Each row is where one point has got to under a steady rotation. How many ticks took it there?
The counts run from 0 to 258.
[105 158 106 147 156 124 155 128 170 108 129 125 143 172 108 119 136 164
 149  77 137 148 116  83 169  83 128 122 144 146 133 155 100 199  68 141
 138 132 130  90 110 167 133 150 126 125 162 129 133 121 127 150 159 101
 127 117 120 114  89 105 101 103 157 158 169 119 145 131 136 123 130 136
 118 112 122  90  81 139 106 163 123 153 151 125  63 101 127 102 114]
56
[167 151 123 155 164 136 107 159 131 114 143 137 108 166  97 110 163 145
 124 133 121 138 134 114 160  82  85 151 130 126 136 114 117 167 123 115
 179 144 135 133 130 120 125 114 119 136 150  96 101 127 111 171 151  78
 141 101 119  79 172 127 140  97 163 170 133 124 117 129 164 152  87 161
 137 119 130  47 117 119 112 159 153 144 143  96 128  96 116 113 161]
179
[110 175 114 163  93 137 100  95 155 108 125 144 154 134 138 138 136 146
 130  75 124 120 102 141 165  93 116  70 148 126 141 168 107 164  89 134
 150 177 147 109 167  91 106 149 127 137 130 170 131 114 111  98 155  80
 127 121 147 149 103  96  96 103 132  93 125 116  98 140 148 159 117 176
 123 143 106 123  89 160 105 133 120 152 156  96 130 151 142 113 119]
134
[169 125 161 151 153 131 100 150 120 138 168 126  71 117 108 133 118 116
 119 107 122 147 194  95 155  93  98 132 154 127 136 104 112 153 140 102
 199 122 138  97 125 141 113 148 136 133 140 116 147 112 124 119 161 119
 159 126 130 109 161  94 120 108 112 175 145  95 111 111 101 145  98 160
  96 119  84  77 105 113 134 161 152 156 138 119 110 106 146  84 124]
89
[114 151 129 179 130 138  70 141 125 108 109 143 129 118 110 116 106 154
 157 117 159 148 123 119 132 119 148  82 147 102 161 170 106 142 111 117
 155 152 154 162 113  92  94 163 140 163 155 120 137 116  98 114 162  91
 148  72 120 132  89 131 139 115 153 115 153 139 174 138 157 166 129 165
 115 120  98 114  93 134  67 184 140 167 139 124 114  93 133 125 101]
108
[158 155 109 165 142 171 103 144 113 102 136 144 130 153 126 105 146 141
 134 124 102 163 125 140 194 109  96 153 141 108 122  90 120 158 113 128
 146 148 138 122 149 122 132 114 154  92 159 141 128 104 132 165 141  78
 137  63 131 128 148 145 105 115 171 161 127 120 120 134 134 156 100 179
 157 132 151  62 108 147 103 161 153 157 145  94 118 105 132 141 163]
182
[142 139 117 158 146 125  78 145 186  99 173 168 149 145 123 146 137 148
 139 101 152 118 118 110 146  83 140 111 124 136 162 136  88 150 121 115
 154 127 141 125 126 116  92 156 110 165 129 106 115 127 122 148 147  86
 121 103 124  87 161 103 116 109 162 139 150 153  90 116 157 144  94 159
 124 108 100  92  90 101 114 137 151 204 160  93 130  89 134 104 152]
26
[144 150 130 124 171 146 114 143 123  87 117 144 152 152 140 119 139 155
 180  88 144 146 126 116 131  93 103 132 165 117 142 162  93 193  93 135
 175 129 146 102 109 163 116 154 110 129 142 148 141 141 129 148 126 118
 139 108 160 115 149 130  92 115 170 161 154 131 112 125 130  95  98 182
 123 101 140  83  99 145 130 178 128 144 159 120  97  66 145 127 108]
208
[163 133 122 138 145 147 135 164 129 140 150 138 171 125 123 122 152 158
 102  80 129 104  67 153 173 112  73 147 152 112 158 138 146 152  90 100
 162 137 137 125 125  96  98 106 129 176 157 101 107 102  60 152 150 110
 127 139 106 142 147 140 152 135 147 121 121 109 145 110 166 185 129 179
 125 100 127 101 130 150 114 132 173 148 144 123 105 131 133 120 137]
75
[193 101 123 122 146 149  97  99 145 114 146 164  90 134 178 115 128 150
 159 139 123 154 146 102 126 115 118 155 165 121 132 126 102 121 106 125
 133 160 121 137  93 111 105 118 119 156 163 119 119  78 107 128 175 114
 156 130 116 142 156 113 135 133 127 173 171  96 139 138 105 118 143 216
  87 116 136 118  74 126 123 154 173 138 140 103  99 119 144 137 136]
38
[149 167 151 187 155 150 128 127 135 131 116 135 107 138  96 114 145 171
 103 140 105 107 129  95 157 124  81  98 143 180 116 152 161 155 120 155
 165 158 117 132 172 117 121 125 130 136 175 103 140 113 123 156 161  90
 132  99 118 144 116  99  97  75 130 129 134 107 108 140 153 133  66 146
 143 135  97  71 106 135 112 152 123 134 162 129  93 146 127  97  94]
174
[131 126 120 149 126 123 153 131 137 166 138  97 123 127 121 135 109 148
 114  65  92 121 117 111 184 122 108 142 139 124 120 116 131 158  71 116
 154 167 128 128 136  90 141 130 144 129 145 163 130  72  70 121 170  96
 113 140  89 153 107 108 102 147 140 119 147  89 122 135 101 143 149 197
 120 139  98 122  77 161 150 143 155 134 148 131  88 164 138 108 103]
163
[166 142 134 146 126 187 152  83 139 132 163 114  67 150 138 146 165 153
 104 117 117 123 123  95 144 104  77 135 177 142  98 142 143 139 105 133
 180 158 123 110 128 116 122 124 123 136 159  87 128 109 141 143 174 118
 151 134  98 117 114  95 121  84 125 144 139  99 121 154 123 119  88 191
 135 151 134  92 101 120 105 128 126 141 171 112 105 138 104 112 151]
63
[133 135 124 138 126 130 169 128 166 156 138 115 124 109 144 128 131 143
 113  64 114 106  90  89 190 119  90 124 147 116 125 125 134 163  72 119
 162 147 109 121 115  92 132 132 135 161 136 129 143 100  72 147 160 120
 124 162  91 139  93 122  86 126 143 127 161  93 122 137 105 121 116 191
 116 120 108 128  90 129 148 148 151 139 157 120  82 146 137  84  88]
165
[125 145 117 165 122 152  92 129 131 108 107 118 152 116 124 122 123 153
 144  87 149 124  99 121 129 120 119 102 168  89 138 175 118 161  95 110
 177 161 148 144  92  87 105 158 125 174 138 109 145 114 101 114 154 111
 157  98 129 133 110 145 148  97 168  95 152 149 153 123 154 147 103 176
 117 119 109 119 113 129  60 163 125 163 153 140 133  78 102 140  90]
106
[157 123  85 143 136 120 136 163 178 122 166 134 148 133 103 168 121 141
  85  88 112 112 120 121 169 111 128 142 125 131 127 127 113 157 100 105
 160 170 117  89 147 114 136 147 151 114 135 144 126  92  87 143 159  74
 122 135  94 152 127 123  97 111 130 152 181 111 100 119 129 119 131 161
 145 101  97 121  75 164 125 157 127 152 165 130 108 142 164  81 115]
51
[153 108 127 142 123 136 110 145 195 138 135 158 147 124 135 152 127 117
  99 120 129 124 144  92 154  75 137 117 145 116 103 127 112 137 109 101
 143 154 142 121 120 106 108 138 129 140 167 129 111  48 112 146 146  91
 139  97 126 124 156  89 128 122 144 117 164 123 113 140 115 127 102 158
 106 103 145  89  38 121 125 104 144 179 129  92  72 130 145 103 132]
141
[173 144 140 120 156 148 128 165 125 109 133 130 165 137 141 139 134 148
 132  98 118 113 130 125 138  95  86 142 170 121 139 140 107 195  98 115
 192 143 148  93 105 154 105 147 114 116 145 139 136 114 125 149 127 112
 131 134 160 130 171 117  92  96 154 148 164 133  81 106 127  85  76 184
 125 105 139 103 102 158 140 160 108 141 178 129 106  91 133 121 115]
206
[148 106 147 152 167 124  93 132 103 146 132 127 114 146 122 109 137 189
 151  85 113 148 135 140 134 135  69 141 144 111 123 135 108 158 109 103
 164 161 150 156 132  75 109 167 120 154 183 164 129 127 119 129 143  89
 132 122 107 139 164 145 128 153 146 137 110 103 129 148 138 111 139 181
 119 110 127  60  98 141 134 146 160 134 133  98 115  79 171 140  93]
99
[144 113 130 148 145 148 110 119 113 146 152 132 101 130 132 117 103 161
 162  79 108 141 111 127 156 119  94 156 149  96 148 126 132 134  98 111
 156 124 141 159  94 119  93 140 155 188 148 125 117  97  81 114 163 122
 124 120  95 119 135 119 139 153 165 133 106  98 158 136 122 181 143 213
 108 133 115  93 129 118 116 137 188 174 141 120  99  99 117 139 143]
189
[153 115  90 153 116 128  74 100 164  95 152 163 105 146 153 107 145 152
 150  98 103 145 137 149 146 101 105 120 135 101 138 156  69 158 119  95
 156 179 137 116 118 125 133 158 138 171  97 145 108 137 116 104 175  84
 163 136 130 142 140 139 119 100 139 174 130  93 105 135 146 133 146 174
  80 121 112  89 113 135 103 139 124 136 142  95 146 101 132 110 112]
129
[140 130 107 139 173  97 102 159 144 100 131 154 127 149  87 121 132 172
 146  98 124 131 108 118 131 112 122 112 127 146 162 165 121 144 103 126
 158 161 120 124 152 106 114 144 134 160 134 141  96 109  72 118 166  67
 142 146 113 135 125 122 135 144 107 163 156 105 131 115 154 171 172 167
 115 114  71 129  95 153 121 179 166 126 149 129 123 140 173  97  93]
47
[157 137 123 156 141 158 111 147  95 133 127 131 142 134 111 118 149 172
  87  98 112 133  88 152 166 128  64 123 153 126 133 125 167 135  96 128
 149 164 139 123 165  83  96 112 149 126 192 143 116  82  97 123 149  80
 138 116 102 161 150 126 144 141 108 113 100 108 132 126 146 188 133 181
 155 144 130 100 113 172 111 132 156 143 148 112 115 157 154 134 136]
72
[162 154 110 166 123 158 101 131 113 113 140 115 113 133 139 103 115 151
 132 107 118 131 130 102 188 130 124 107 141 115 161  97 108 157  98 130
 149 103 152  97  93 114  88 119 124 109 127  84 149 140 129 119 172  93
 137 129 119 150 111 133 126  77 132 132 147 151  88  86 112 160  98 180
 124 165  96 118 132 140  82 180 142 164 183 118 137 110  93 127 135]
3
[168 147 135 162 134 118  85 140 101 147 121 126  93 153 137  71  94 163
 156 118  98 152 161 106 178 127  99  99 120 124 168  91  85 157 109 119
 136 143 160 150 119 110  85 118 143 111 164 152 133 114 101 109 147  76
 115 127 114 138 135 115 110 126 112 144 125  95 125 141 117 154 140 198
  99 140 109  90 113 172 156 171 158 118 139  99 102 128 135 119 137]
8
[156 106 109 160 116 143  97 106 168 100 182 161 100 153 115 140 156 119
  92  78 117 144 117 131 180 106  99 133 145 129 118 125  78 142 107  88
 164 141 135  77 176 118 119 152 146 112 101 145 114 134 128 136 154  76
 146 127 120 126 127 131 103 128 122 169 137  86  95 135 122 151 135 152
 129 121  96  89  84 131 137 131 144 171 145  90 126 143 166  90 140]
243
[185 108 131 154 134 146  94 128 130 154 143 116 129 120 128 136 138 155
 119  89 104 124 127 163 133 156  74 161 157  99 111 137 109 145 104  84
 171 190 149 174 131  60 121 161 130 159 159 158 146 116 110 145 141 101
 129 105 107 146 150 146 129 133 170 123 139 107 124 148 136  87 118 185
 130 106 142  73  90 130 121 135 140 149 144 121 121  91 148 148 102]
101
[168 157 133 160 109 144  85 130 149 123 132 163 143  66 170 114 111 135
 125  87 120 114 106 108 182 141  88  95 154 126 160 114 136 147 110 149
 151 140 127  87 106 117  91 140 160 156 134 121 174 103 108 109 157 116
 160 126 133 162 119 125 108  96 121 119 142 122 115 110 113 175  87 194
 116 133  83 140 137 121  95 162 142 175 170 139 119 127 111 111 100]
195
[186 113 129 186 124 171  98 126 136 135 169 131  85 124 124 128 102 146
 115 125 115 120 139 107 187 160 130 141 141 118 134 103 107 111 119 103
 158 119 136 140 132  92  95 137 137 121 121  85 160 126 115 154 171  97
 119  80  83 149 112 134 115  86 160 151 156 123 106 105 110 146  98 175
 132 146  87 101 118 123  99 169 154 184 165 117 125 130 118 114 128]
0
[150 118 125 176 139 126  72 120 165  96  82 181 139 133 129  97 119 145
 158 114 100 125 118 130 130 118  97 103 140 122 128 179 102 162 121 128
 160 177 124 145 144 144 125 169 155 172 124 177 113 105 114 126 127  86
 150  92 166 121 131 134  98 115 163 130 131  92 127 159 134 152 108 171
 108 116 108  93 116 128 129 148 130 155 127 119 105 104 130 114  76]
18
[185 137 153 142 170  99  95 190 120 149 146 143 136 123 111 134  98 156
 112 125 105 109 180 116 141 116  94 120 136 148 165 110 113 162 137 104
 178 161 148 125 131 134  94 146 146 125 172 154 138  91 102 117 136  86
 114 133 128 143 185  95 103 112 111 146 150 105  90 116 131 125 104 166
 110 107  91  83  95 167 155 160 129 133 156 136 102 125 157  94 124]
202
[147 170 147 154 157 101  83 167 118 123 118 146 142 105 128 103 107 166
 146  94 133 116 131  90 145 114  99  82 131 150 185 137 131 167 115 145
 159 126 142 105 105 141  77 146 135 165 157 127 139 108 100  87 149  95
 147 145 144 141 149 105 133 104 100 122 130 127 119  99 127 183 114 167
 101 130  76 118 132 137 105 176 145 153 153 139 105 118 121 109  96]
198
[164 171 129 165 132 129  93 126 109 121 114 126 117 155 132  69 124 156
 155 103 135 139 143  95 184 114 106  96 127 130 185 105  83 168  88 134
 136 107 165 119  99 120  82 112 110 110 135 111 141 149 125 118 155  89
 129 132 130 118 108 136 137  97 128 136 146 131 122 103 121 175 109 178
 108 147 100 107 125 139 116 194 150 141 150 111 119 119  90 131 135]
5
[145 149 182 142 161 130 120 137 122 139 172 140  83 117 108 126 114 142
 144  92 141 132 165  86 149 101 106 107 164 142 160 139 116 151 122 114
 193  95 136 116 128 147  96 136 125 158 136  96 154 138  91 130 163 134
 140 128 124 109 123  84 108 106 123 168 130  93 128 110 126 149 102 157
  90 116  75  83 124 111 131 172 159 151 144 122  94 111 142  73 119]
87
[139 131 127 170 126 165 115 143 148 128 137 145 146  91 137 140  88 135
 120  98 105 136 135 133 178 121 119 131 165 107 128 132 130 158 110 122
 148 137 130  98 124 161 126 142 187 132 148 143 167  72  87 127 163 119
 138  79 134 186 121 109 106 108 152 137 139 102 156 108 115 170 128 151
 111 115 102  94 125 163  81 155 131 182 138 162  73 121 128 124 112]
81
[107 183 133 156 105 129 109 108 162 121 122 143 162 146 129 135 142 144
 129  63 137 104  94 131 160  86 107  73 144 136 148 174 103 163  76 132
 160 162 154 120 167  88  96 144 107 149 137 158 121 118  99 106 146  90
 130 128 145 128 106  90 106 115 140  89 126 128 107 141 153 164 112 182
 117 130 107 120  85 146 121 128 127 156 143  93 117 159 145 105 125]
135
[131 135 136 164 152 139 137 104 147 135 138 115  78 172 104 136 113 175
 143 108 102 151 157  92 143  96 119 130 153 158 112 144 108 155  94 133
 146 155 133 131 132 160 122 151 138 123 185 134 128  95 133 143 167 104
 124 104  97 122 103  68 115 109 137 152 147  92 152 161 117 122 128 144
 121 128 115  58  69 143 107 142 135 146 132 130  61 129 122 113 132]
59
[185 149 155 149 172  95  79 180 125 142 140 150 129 130 101 125  96 151
 124 121 114 115 174 116 148 114  86 113 129 152 180 117 116 156 131 107
 172 151 148 131 134 131  87 140 137 138 165 153 138 101  94 124 129  85
 124 130 137 138 173  92 123 114 104 143 149 104 114 117 136 145 108 157
  97 107  79  84 103 146 145 172 143 141 137 138 100 131 153 100 120]
201
[152 136 159 140 171 122  93 129  87 131 107 102 124 163 107 100 157 174
 148  64 127 153 127 131 138 117  54 132 143 136 134 147 117 188  83 126
 165 135 165 135 120  99  97 149  91 141 181 158 124 131 133 121 140  96
 139 133 144 118 155 133 147 141 143 125 112 120 117 128 135 123 121 168
 119 112 120  62 101 137 145 155 160 129 134 110 116  85 140 148  87]
97
[136 156  90 143 139 135 160 140 177 107 134 114 163 147 117 149 143 141
 105  65 133 118 104 100 175  81 115 128 150 136 127 141 111 200  65 120
 160 146 135  77 108 151 137 139 127 111 140 126 123 115 117 152 153  99
 128 141 121 128 106 118 104  96 159 142 184 132 107 106 132 125 115 140
 137 107 119 108  81 146 113 158 114 155 163 148  80 114 108 107 110]
54
[149 138 136 174 141 150  95 119 164 114 144 166 141 134 107 146 120 164
 117 109 104  84  99 137 131 126 106  95 141 153 140 190 122 137 116 131
 176 150 134 142 189 109  91 171 129 164 124 132 123 124 114 137 133  87
 105  93 132 132 130  95  82 103 153 104 121 123  83 140 155 144  82 176
 138 133  87 108 109 133 132 135 129 180 167 120 121 136 142  97 105]
22
[172 112 123 142 139 157 112 172 123 113 128 128 138 143 128 115 126 129
 118 132 153 137 122  80 157 105 132  83 143 101 149 129  99 163 103  96
 161  87 166 102  72 139  68 122 117 119 135  77 126 114 108 142 136  93
 131 139 108 119 121 129 126  97 124 139 161 146  98 110 111 145 100 188
 112 126 120 127 100 151 123 162 139 161 172  86  93 106 128  94 137]
116
[153 124 118 163 124 141 118 150 155 129 133 149 156  94 132 126  97 127
 116  94 106 137 139 139 181 117 108 143 167  97 140 127 122 155  99 105
 152 151 127 102 113 153 137 140 184 141 145 145 151  72  84 142 163 117
 151  83 134 177 135 128 116 121 159 146 154  91 159 111 124 176 131 146
 102  98 111  89 119 153  83 156 144 179 122 163  76 118 121 125 112]
80
